Where one turn sends some rows of the set: a few examples, then the rows asked
bemom: 37	-78	-112	-18	-3	-29	74	-136	-155	-106	164	51	50	-167	86	-71	-17	-34	-116	-143
Famul: 9	-15	9	183	28	61	45	-117	156	-25	49	93	57	277	136	283	119	87	-69	-57
kobu: 253	8	-151	113	-98	88	208	-63	-199	40	138	61	28	-81	152	-148	54	42	-131	-13
Vepoz: 25	-441	-88	94	-68	59	-113	-69	153	-9	45	66	49	13	75	-146	164	-76	-1	178
datik: -145	-92	-27	17	-130	167	83	-266	109	45	-10	102	-34	247	215	220	23	57	-98	-120
Godu: 23	-8	-130	-70	-147	131	46	-243	303	181	56	202	166	228	316	63	75	41	-9	192
Bof: 337	-49	-47	47	126	218	17	73	-89	16	-86	207	253	118	112	52	-26	-207	15	90
pufe: 146	39	9	184	-277	122	176	57	68	92	-88	18	55	172	163	270	70	67	-52	159
Pilit: 125	-195	-67	-123	-26	173	-30	-54	-59	191	-102	217	68	-20	229	63	-238	-192	106	82
ziko: -22	5	-126	-179	-173	116	-2	-182	306	-122	-6	-9	164	122	215	114	-114	-4	-156	210
Karap: 102	-298	-222	107	-121	163	57	34	169	-197	-105	22	73	41	52	-237	68	-13	-84	204
Voko: 324	-10	-95	91	131	225	31	-10	-92	-3	-35	120	134	207	89	-23	-113	-187	-50	18
savu: 94	5	15	-63	-129	-12	42	-85	244	15	91	61	270	169	138	152	197	-170	-113	271
Fiko: 71	-60	-195	1	-19	99	177	-67	-91	-50	29	238	116	-221	239	-75	-30	152	-25	-54
duru: 244	-87	-71	71	-49	93	67	33	-129	-40	109	145	169	-274	222	22	45	140	-74	105
Rudaf: 141	-167	-70	-85	88	175	46	-11	-35	150	-122	326	168	2	217	54	-114	-168	136	51
des: 49	111	-93	-25	-229	86	70	-161	192	5	29	-15	246	291	68	44	137	-190	-87	116
fup: 53	-377	-219	94	-56	182	-12	-136	171	-60	14	80	-13	132	113	-275	98	15	-86	97
bofo: -24	-372	-186	51	-164	116	85	-65	121	-59	-83	96	58	41	51	-274	154	-133	-28	130
Riz: 120	-183	-80	-161	19	159	-40	-120	-71	95	-59	106	-9	34	189	27	-305	-217	-2	31
Venop: 41	-94	-136	61	-97	103	-75	-120	-136	48	111	147	126	-213	145	-1	-39	133	99	-112
nagim: 55	-21	-93	-119	-305	215	-83	-193	245	92	16	41	176	119	268	129	-38	43	-61	263
Rekib: 105	-403	-187	102	-144	57	36	-5	155	-3	-20	17	-66	3	116	-217	42	-20	-63	273
Fega: 82	-325	-181	190	-183	77	-23	65	144	-11	-77	44	78	0	22	-182	138	-22	95	213
Kovar: 71	-77	96	102	-253	112	-52	-55	67	32	28	-97	-19	122	151	345	-32	60	-116	121
fif: 68	-60	-118	-1	-226	67	55	-49	-196	-27	65	-3	51	-250	113	-33	-108	16	-36	-18
Dutu: 2	10	-27	15	-134	78	300	-75	119	-139	-73	-13	-34	194	167	182	-52	9	-281	55
sul: -26	-144	131	58	-86	44	0	-47	140	31	6	123	117	66	201	400	126	53	-41	92
kubot: -64	-39	11	-16	-173	197	274	-132	77	-63	-129	157	137	188	194	201	157	-39	-180	-17
Subo: -12	-53	-51	16	-227	20	290	-13	138	84	-124	91	-64	82	262	236	-83	83	-99	156
vapin: 202	-45	-85	160	9	-79	2	-53	-152	42	232	14	9	-129	89	-21	11	54	-37	-28
ridet: 214	-125	-71	-55	125	124	-100	-89	-53	41	6	33	-28	106	119	36	-307	-201	-54	28
fip: 160	-358	-148	185	-119	174	-157	-26	146	-74	16	-6	59	59	70	-159	90	40	-47	205
zas: 59	159	-184	61	-227	-1	43	-91	267	44	16	-49	113	271	68	64	-25	-49	28	159
Venun: 95	8	-94	-75	-90	-43	197	-90	319	108	57	168	158	152	267	79	109	-49	-80	301
ret: -16	65	-157	-24	-56	-42	-62	-139	373	-83	60	-9	133	203	123	135	-93	19	-21	136
lifit: 330	-29	-108	46	115	142	-10	-24	-64	30	-11	27	11	180	98	0	-261	-166	-63	44
tef: 9	-336	-193	160	1	100	-62	-27	195	-142	-29	112	132	74	21	-185	167	-6	25	77
vuru: 250	-97	-64	-31	98	191	125	72	-51	61	-133	293	220	25	176	45	-60	-203	60	119
lupad: 200	-83	-69	79	-5	189	32	-120	-189	-30	161	161	185	-114	182	-52	156	59	-133	-72

lupad moves to -> duru
Kovar moves to -> Dutu
savu moves to -> Venun
Now these:
ridet moves to -> lifit
tef moves to -> Fega

Where one turn sends some rows of the set: a few examples, then the rows asked
sak: -37	-175	-63	148	25	-94	-112	-166	11	-187	-79	213	109	14	128	70	-62	153	108	23	20	-82	-124	59	-68	-100	-116	52	33	-211	133
Lavot: 72	228	121	-43	-12	-65	-56	-54	106	180	129	-110	-59	159	156	206	191	173	-32	9	-233	-96	53	-26	245	175	-283	158	-12	-60	-33
sibu: 74	30	154	7	-74	-377	-239	27	-153	-20	12	-29	40	57	63	332	192	130	66	-271	-170	-24	-140	-174	-106	182	32	104	293	-21	79
Kipo: 62	-2	-63	0	-178	-21	-183	-150	104	13	150	152	-70	209	142	-11	363	212	-72	-148	-274	-32	76	-37	-227	65	-103	-30	114	67	118
paz: 77	-124	-153	55	-79	-158	13	-130	82	73	112	-29	-134	119	326	213	151	237	146	-38	-41	42	-229	19	-20	-98	-21	-34	201	-190	-44
tege: 101	20	57	32	-247	-108	-83	136	-127	276	-91	78	89	174	124	107	-31	-85	154	-14	-139	25	70	69	-228	246	-123	28	323	-62	-132
Fof: 50	-36	40	27	-119	-93	-131	84	-55	2	-58	38	111	-113	68	206	-7	-209	98	-45	-141	-26	105	27	-148	191	-413	-95	259	-110	28
Tabid: -88	141	-35	25	-71	4	-37	154	-26	-139	315	-197	17	50	76	64	130	36	2	51	-136	46	-1	72	113	11	-223	81	158	-206	49
lol: 74	-63	116	-88	36	9	-133	-8	-49	-60	-216	329	71	-42	196	160	75	74	-145	-90	-84	-99	-128	215	-214	58	-172	81	30	47	-91
Pato: -78	236	-69	170	-161	-44	-120	-55	220	73	-47	-5	-98	14	59	-88	17	-82	7	-123	-236	-18	-195	-126	-164	-14	-55	160	22	-46	7
Guno: -91	314	126	101	-69	-95	14	-123	-367	-44	53	38	37	86	141	107	-7	147	224	-229	-222	-70	4	-71	-21	88	-206	56	13	-60	48
sifa: 79	169	59	64	44	-286	-237	108	-5	48	-60	87	76	-89	155	101	15	135	65	-254	-133	-2	-187	293	25	35	-169	-97	258	52	282
kufip: -7	97	151	52	180	219	-182	123	37	-153	47	44	-67	181	125	3	-159	-54	54	63	-91	77	-14	29	-63	127	-115	88	52	-63	-50
Ferag: 59	212	68	-156	-25	-59	-172	-35	42	128	148	-78	-48	128	185	114	259	146	-118	-87	-234	-207	33	51	225	211	-243	0	34	-46	-62
mapa: 128	-164	157	191	-128	-51	53	29	-60	-87	-158	28	-25	399	150	194	-80	-59	145	-293	-267	-72	-75	2	2	102	-37	-57	72	-118	52
gif: -87	109	-41	86	-88	-23	-96	125	-114	-134	300	-185	34	105	57	9	140	88	155	-98	-153	-5	-27	204	174	44	-240	-17	205	-133	-33
Roni: 315	50	0	30	-140	-68	-143	185	-20	-5	31	-58	329	117	155	21	84	158	214	-106	-32	58	-270	180	21	52	-261	142	141	-155	53
fekud: 43	-153	54	289	-40	-147	-168	61	-2	-85	-103	198	24	104	-49	218	173	196	100	-123	-259	44	-355	-190	-86	-39	-83	-13	201	53	-7
susog: 235	124	10	3	-10	128	-157	3	-75	53	-142	60	52	135	-18	-3	128	176	-67	-129	-142	26	-26	96	63	280	-171	210	-212	15	46
siv: -94	-69	-131	-49	-98	-141	-14	33	299	154	-99	-39	-72	-124	104	-64	96	61	19	-285	-138	88	-56	17	-13	93	-101	147	-4	-16	-29
bip: -212	-90	86	-117	28	-175	-207	158	-69	-17	-1	378	-98	120	56	208	178	146	80	-227	-247	-13	-79	-134	-4	132	-17	-41	98	40	91
Fero: 35	-97	120	-71	18	-164	-200	1	52	-77	-245	171	4	86	-25	303	117	134	-5	-259	-190	-68	-216	-179	-44	79	116	122	230	-56	76
Kam: 180	15	208	-40	60	-53	-238	23	291	52	17	59	106	211	273	172	-65	106	156	165	-42	-85	-120	94	59	55	-221	110	166	-78	-99
Ropu: -6	-92	96	143	-278	-323	-121	-50	25	-207	44	-109	7	103	61	47	86	126	-23	-249	-155	-130	-12	183	54	75	19	-70	-4	76	19
Seru: 226	-33	126	-41	109	-4	-277	38	243	97	48	65	53	303	370	92	-10	32	98	19	-85	-131	-224	43	-3	77	-172	17	179	-177	-73
tusif: 3	126	135	-159	-7	18	-69	-129	-152	19	-88	137	-180	89	200	225	18	203	151	-130	-146	-47	54	92	-22	189	-74	-146	116	145	-216
vot: -22	-68	139	109	-148	-169	-210	37	-163	-133	28	154	-32	43	-52	306	288	151	184	-231	-291	38	-146	-149	-94	160	-193	4	79	192	24
Goza: -37	-92	-78	-29	-64	-251	-83	33	234	55	-72	80	1	-137	106	184	43	5	164	-142	-105	30	124	23	126	115	-396	-87	10	-39	15
Tebe: 147	86	123	-8	-4	179	-28	109	-87	150	-81	-16	28	119	71	-21	26	177	-8	-48	-183	118	-64	30	20	313	-173	224	-166	55	-25
gof: 3	-65	13	166	177	237	-208	19	18	-131	31	80	-141	295	70	-27	-83	-18	99	-20	-112	31	-34	108	2	142	-80	74	5	-88	-47
kotol: 181	-88	41	-25	-204	-26	-65	214	33	47	73	-81	275	35	143	0	79	200	140	84	-36	99	-233	196	12	82	-228	167	115	-102	16
sizi: 96	172	-1	84	-115	-179	75	34	-178	149	115	-16	43	67	338	170	249	97	-22	-256	-203	-5	-284	32	-177	-20	-211	195	83	-133	-10
kotu: 44	274	1	201	-261	-162	-136	-7	73	254	-58	153	-48	295	107	47	-63	-15	216	53	-186	-26	-56	-88	-99	62	-56	45	106	-27	-97
gaz: 98	115	-28	77	-41	-39	-168	-27	-70	187	-89	234	-138	233	110	214	118	-5	49	-152	-243	-19	-128	144	-80	118	-47	115	58	-78	433
bap: 170	-19	84	42	62	-8	-76	59	85	-7	-13	137	119	179	274	19	96	183	107	-294	-288	31	-39	-68	-170	9	-284	-237	381	22	-10
Vapoz: -102	-51	32	137	28	-372	-208	209	-115	79	127	220	-5	155	154	152	138	200	59	-143	-182	34	-210	-180	-56	32	20	-75	268	-57	64

tusif moves to -> lol
sifa moves to -> Ropu
Pato moves to -> kotu
Now these:
Kam moves to -> kotol
Seru moves to -> Roni
vot moves to -> bip

Where one turn sends some rows of the set: a few examples, then the rows asked
kovab: 121	-94	-145	-151	-39	-24	-23	60	-153	46	-63	169	-93	-312	-201	-94	-57	-120	-74	-2	-191	-23	69	-24	-55	46	-3	-133	72	-75	-1	-45	139
Nazo: -204	-218	63	-64	-41	-64	-75	93	272	42	-55	-180	176	-60	27	-1	-124	82	129	53	167	-52	58	-195	39	-96	75	-3	-31	15	199	61	-261
bizo: -65	-58	68	63	-30	-65	66	-230	-24	-117	-126	-131	257	47	61	-4	-84	26	-41	-111	3	-228	181	8	90	108	127	116	154	-10	-87	13	-132
rovep: 20	-163	-64	-14	-272	-55	-100	-53	58	-140	-226	182	-127	-18	-37	1	91	-1	50	49	-18	-179	25	34	-117	135	16	-24	-352	18	-51	47	156
nisi: -197	19	40	-157	-111	76	61	-75	-4	274	-18	-77	-5	-49	95	56	-126	98	78	196	26	-48	199	60	-62	-59	99	70	-66	-6	115	229	-201
garu: -116	-182	27	139	2	-156	-10	-196	-83	-270	105	-157	125	31	-161	88	-106	1	137	82	-21	60	108	-76	-12	201	122	13	32	-107	48	6	-141
ruko: 148	-132	-168	53	-234	-55	44	-93	-50	0	7	253	-118	199	-194	-135	59	6	-43	-50	22	-46	217	122	2	43	2	-124	-45	8	16	98	91
kilel: 189	-98	-242	10	-224	-51	-140	-5	-23	-14	-136	252	-64	9	-177	154	15	102	32	-109	-33	-56	199	75	-112	126	68	11	-181	-28	28	66	88
defaf: 48	40	-153	2	-93	198	130	26	39	2	-38	165	-280	-5	-135	106	-8	117	-73	-91	-157	3	-187	-116	-11	97	79	-118	86	-206	-24	-29	18
zutu: -92	-128	59	63	34	-138	-216	86	182	25	0	-152	125	-77	-41	-49	-118	-31	287	-123	88	-23	72	-142	26	15	145	24	11	127	278	-74	-238
Dagez: -6	-375	68	-71	44	-215	51	-189	76	-46	-236	-171	49	-74	-183	36	57	-1	71	-80	65	-9	65	-82	152	207	-38	117	128	-115	-16	39	-51
nukuf: 73	60	45	127	-71	222	-13	-9	5	-24	18	66	-138	-84	-127	-155	4	198	-112	-133	-120	-62	40	-187	3	-40	-119	-51	27	-201	25	-17	266
setav: 93	-17	-75	150	-117	194	-49	-47	-40	49	78	49	-169	-56	-156	-166	28	111	-75	-144	-111	-43	80	-177	4	-77	-165	1	16	-148	29	31	270
pofal: -65	-183	12	-193	-19	-143	-148	-111	-48	131	-28	-107	64	12	-112	-132	-138	-234	252	61	-166	-29	13	-82	-101	-68	2	122	-56	34	173	-5	35
tapad: -256	-178	142	-75	-24	-83	36	-15	240	66	-38	-174	-62	-24	-25	-209	-209	77	122	-146	127	45	87	-166	107	51	132	11	108	6	187	36	-230
dil: -34	-9	56	157	9	83	-8	110	-94	1	-44	187	-198	-71	2	16	237	169	-15	-228	-239	-56	-79	-118	-147	87	-83	-52	-28	3	-53	-44	32
gezum: -39	-141	24	152	64	-44	188	-136	12	-84	-61	-171	178	-203	-107	66	127	104	66	-51	182	-48	129	-53	96	173	71	16	-139	-19	66	228	-172
lilag: -101	-229	-8	-130	18	-121	-163	-97	-111	133	49	-26	-264	-53	-70	-216	-34	-6	166	99	70	167	98	-43	74	218	19	117	22	182	119	165	-102
Salag: 254	136	85	-139	-78	143	74	23	11	29	11	159	-57	-204	-116	-48	-18	-15	-150	174	13	-7	164	91	128	163	-61	-51	-19	-25	110	52	126
mut: -101	-54	25	182	-85	57	-48	74	-136	-11	-44	203	-223	-55	52	1	190	115	-23	-182	-227	-83	-108	-163	-174	91	-114	22	-78	26	-54	0	60
Zesu: -80	-108	70	40	68	-75	-133	105	191	-36	-24	-185	148	-30	-18	-40	-134	-59	265	-145	56	63	39	-166	80	75	108	45	15	175	290	-75	-215
Dumul: 106	40	149	-4	-96	216	-3	53	134	-114	-57	113	-132	109	-71	139	174	114	-72	37	-162	44	-66	-113	0	78	-203	-30	-2	-73	58	-59	96
rezap: -197	-197	190	-28	-17	-148	-53	-11	219	117	19	-117	-26	-29	-28	-248	-155	105	132	-94	197	-37	116	-159	117	50	119	44	90	33	216	40	-245
kivip: -9	-69	214	-146	-37	-49	-53	53	-98	-76	93	224	-121	-155	-59	-79	88	17	-145	165	-190	70	136	-34	-126	165	-181	-17	-124	43	-18	10	75
Gife: -119	-173	-21	55	97	-108	-54	144	167	83	58	-84	74	2	141	-30	-194	107	82	-118	131	78	133	-134	174	95	168	42	162	126	98	10	-267
Bome: 25	-177	87	79	-294	-111	90	-27	-25	19	-176	195	-130	143	-6	-62	36	105	-35	155	47	-116	110	156	9	71	-57	-126	-152	-97	57	60	196
Mobuv: -23	-179	-36	18	55	-111	-87	106	213	117	93	-57	105	38	65	-31	-166	61	101	-51	162	-5	99	-107	185	51	176	55	150	103	115	-35	-301
pel: 93	23	145	76	-177	217	57	16	100	-31	-19	113	-164	190	-46	183	153	103	-47	76	-89	22	-93	-65	29	99	-228	34	-21	-69	136	-29	96
ror: -26	105	42	-219	-148	27	78	62	-104	0	-167	268	-52	-181	-46	129	43	-39	-123	9	-215	-101	43	72	-178	113	40	-110	-9	24	39	28	-127
Ziriz: -189	-199	77	-30	25	-24	-16	104	251	51	-62	-229	234	-83	42	-5	-173	81	120	-13	89	18	112	-217	56	-119	33	9	-43	2	203	46	-171
sigu: 132	-14	-83	-92	60	13	-68	51	-57	264	-138	4	153	-35	115	57	-66	-8	65	78	96	-75	10	38	176	99	70	195	18	194	230	126	-54
pak: 39	31	-213	-6	-203	199	64	16	39	34	-111	142	-290	-14	-136	204	-48	106	-27	-113	-127	-49	-150	-59	-53	111	69	-47	83	-172	33	10	12

Zesu moves to -> Ziriz
pel moves to -> setav
Nazo moves to -> rezap
Now these:
Dumul moves to -> nukuf
sigu moves to -> pofal
kilel moves to -> rovep
gezum moves to -> Dagez
ror moves to -> kivip

